Which row each row swaps with, under one turn or mirror:
Momog: [ 1.45 -1.60 -3.10 -1.25  1.12  1.42 -1.73 -2.27  2.09  0.57 -2.50 -1.52
 -0.27 -0.84  2.41  1.25 -0.68]
guv: [-0.44 -0.29 -5.06 -3.77 -1.94 -0.89  2.23 -1.45  0.64  0.30  0.60 -0.44
 -1.44  2.17  1.79 -1.32  0.31]
Kepa: [ 0.41 -2.22 -2.53 -1.94 -1.80  2.66 -0.23 -2.35  1.45  1.75  0.86  1.89
 -0.13  0.99  0.14  1.14 -4.09]
Dega: [-0.03 -1.21 -1.99 -1.81  1.74  1.39 -2.96 -2.13  1.40 -0.07 -2.41 -0.86
 -0.85 -0.21  2.38  1.40 -1.77]
nuzul: [-1.09 -0.22 -3.60 -1.25 -1.06  4.28 -0.56 -0.16  1.65  2.02 -0.33 -0.77
  0.20  1.19  2.02 -2.19 -1.51]
noka: [ 0.06 -0.59 -5.31 -3.31 -0.58 -0.76  1.99 -0.19  1.03 -0.26  0.97 -1.26
 -0.46  2.42  2.08 -0.25  1.05]
Gigu: [ 2.28 -1.54 -4.35 -1.51  0.28  1.74 -1.18 -1.74  1.93  1.79 -1.35 -1.73
 -0.01 -1.51  2.29 -0.16 -0.77]
Mif: [ 0.46 -0.15 -0.57 -2.89 -1.84  2.64 -0.79  1.50 -1.19 -0.99  1.71  2.77
 -1.65 -0.23  0.36 -1.68 -1.39]
kobel: [-0.11 -1.34 -2.27 -2.06  1.90  1.29 -2.24 -2.37  1.50 -0.22 -2.12 -1.06
 -0.57 -0.18  2.31  1.33 -1.47]
Vuz: [ 2.76  0.39 -2.58 -4.22  0.79  0.80  0.51 -1.85 -1.87 -0.98  0.37  2.15
 -2.90  2.77  0.74 -0.44  0.34]
gib: [ 1.26 -0.74 -0.58 -3.98 -2.60  0.79 -0.55 -0.56 -1.07 -2.04  0.29  0.88
 -1.14 -0.86  2.73 -1.40  1.09]
bevuf: [-1.44 -0.26 -0.28 -3.55 -0.07  2.38 -2.76 -0.24 -0.46 -1.28 -0.78  2.41
 -0.88  0.34  1.23 -0.83 -1.91]
finug: [ 0.54 -2.26 -1.95 -2.34 -0.96  0.87 -1.33 -1.18  0.40 -0.81  0.04  3.38
 -0.99 -0.89  0.26  1.38 -3.85]
lar: [ 0.41 -1.19 -3.10 -1.11 -3.08  3.31 -0.49 -2.51  1.90  1.65  0.34  1.12
 -1.03  1.20  0.85  0.88 -3.76]
peno: [ 0.91 -0.31 -5.50 -3.37 -0.04  0.43  2.25  0.23  1.51  0.08  2.11 -0.67
 -0.59  1.88  2.32 -0.65  0.43]
Dul: [ 3.36  0.15 -2.33 -4.21 -0.31  0.86  0.35 -1.70 -1.62 -1.16 -0.15  2.42
 -3.70  1.88  0.58 -1.07 -0.73]
Pobi: [ 2.90  1.00 -3.23 -3.86  1.30  0.77 -0.11 -0.65 -2.05 -0.58 -0.11  1.88
 -3.08  3.05  1.03  0.05 -0.12]
taze: [-0.19 -0.02 -4.52 -5.03 -3.06 -0.64  1.79 -1.30  0.23  0.54  0.58  0.70
 -1.54  2.61  1.35 -1.14 -0.85]
vadov: [ 1.75 -0.65 -4.10 -2.20  0.38  2.67  1.47  1.59  0.65  0.26  2.10 -0.70
 -1.25 -0.18  2.66 -1.88  0.56]
nofo: [ 0.60 -1.25 -3.23 -0.73 -1.76  3.04  0.16 -2.24  1.69  2.05  1.15  1.65
 -0.25  1.35  0.80 -0.06 -3.78]
Favug: [-1.04 -1.20 -1.89 -2.36  2.10  1.47 -1.90 -2.41  0.54 -0.69 -2.11  0.03
 -0.68 -0.13  1.22  2.24 -1.12]
Sefub: [-0.42 -1.35 -1.14 -2.45  1.89  1.12 -2.15 -2.07  1.10 -0.60 -2.39 -0.53
 -0.47 -0.23  2.08  1.33 -1.32]
Lisu: [ 2.59  0.90 -3.73 -3.41  2.31  0.95  0.06 -0.62 -1.57 -0.73 -0.73  0.67
 -2.59  2.78  1.96 -0.47 -0.30]
Dibe: [ 2.69  0.77 -2.63 -4.06  1.11  1.46  1.17 -1.71 -1.60 -0.97  0.68  2.75
 -2.81  2.62  1.29 -0.81 -0.68]
Zik: [ 0.64 -1.97 -2.43 -1.95 -2.35  2.82 -0.21 -2.29  1.34  1.68  0.87  1.67
 -0.11  0.75  0.70  0.66 -4.38]
deri: [ 0.31  0.11 -5.31 -4.00 -1.81 -0.63  1.60 -0.69  1.27 -0.14  1.04 -0.78
 -1.78  2.59  2.04 -0.88  0.63]
nelo: [ 1.24 -2.21 -2.20 -2.00 -1.94  1.59 -0.19 -2.29  1.08  0.40  0.92  3.13
  0.15 -0.08  0.53  1.36 -3.99]
fid: [ 1.21 -2.60 -2.07 -2.17 -1.02 -0.11 -0.96 -1.62 -0.44 -0.44  0.77  3.08
  0.08 -0.92  0.62  1.05 -3.49]
Tur: [ 0.89 -1.40 -2.49 -1.10 -2.50  2.86 -0.06 -2.00  1.76  1.98  0.86  1.27
 -0.36  1.35  0.77  0.70 -4.10]
Gevi: [-0.39 -0.68 -1.43 -3.10  1.34  0.60 -3.15 -2.38  1.07 -0.11 -2.23 -0.26
 -0.74 -0.01  1.70  1.25 -1.12]
Fetis: [ 0.13  0.39 -4.72 -4.73 -1.77 -0.59  1.35 -0.65  1.39  0.28  0.71 -0.91
 -0.72  2.78  2.78 -0.88  0.71]
fibu: [ 1.92  0.33 -4.59 -2.21 -3.22  0.11  1.33 -1.09 -0.31  0.70 -0.17  0.63
 -1.31  1.36 -0.28 -3.05 -0.97]
fude: [-1.05  0.22 -2.82 -1.14 -0.72  3.74  0.24  0.96  0.92  1.28 -0.47 -1.43
  0.48  0.62  1.90 -2.41  0.11]
guk: [ 2.18 -0.58 -3.64 -2.48  0.90  3.56  1.42  1.61  1.08  0.22  2.54  0.27
 -0.76 -0.37  2.06 -1.21  0.53]
Zaziv: [ 1.55 -0.74 -0.73 -4.75 -2.00  0.97 -0.35  0.04 -1.82 -1.65  0.86  1.60
 -1.47 -0.71  1.80 -1.64  0.70]
lakep: [ 1.10  0.47 -3.93 -3.04  2.34 -1.10 -0.28  1.14 -0.93 -1.45 -0.93  0.60
 -1.30  0.86 -0.20 -0.52 -0.01]
fef: [ 3.05  0.23 -1.63 -4.69 -0.87  0.54 -0.09 -2.09 -1.98 -1.62  0.14  1.74
 -2.71  1.34  1.44 -1.05  0.20]
tatu: [-0.81 -0.14 -2.97 -2.04 -0.16  2.76 -0.04  1.01  0.59  0.25 -0.14 -2.07
 -0.49 -1.00  2.56 -2.29  1.21]
Netuz: [-1.00  0.10 -0.04 -3.46 -0.84  2.23 -1.47  0.92 -0.48 -1.44 -0.25  2.70
 -1.52 -0.08  0.41 -1.95 -1.90]
dop: [ 1.20 -1.79 -4.15 -0.82 -0.23  2.48 -0.98 -1.77  0.87  1.93 -1.86 -1.82
  0.36 -1.09  2.07  0.60 -0.43]

peno pairs with fef
Lisu pairs with taze
bevuf pairs with nuzul
fude pairs with Netuz
tatu pairs with Mif
Zaziv pairs with vadov
nofo pairs with Gevi
Gigu pairs with fid

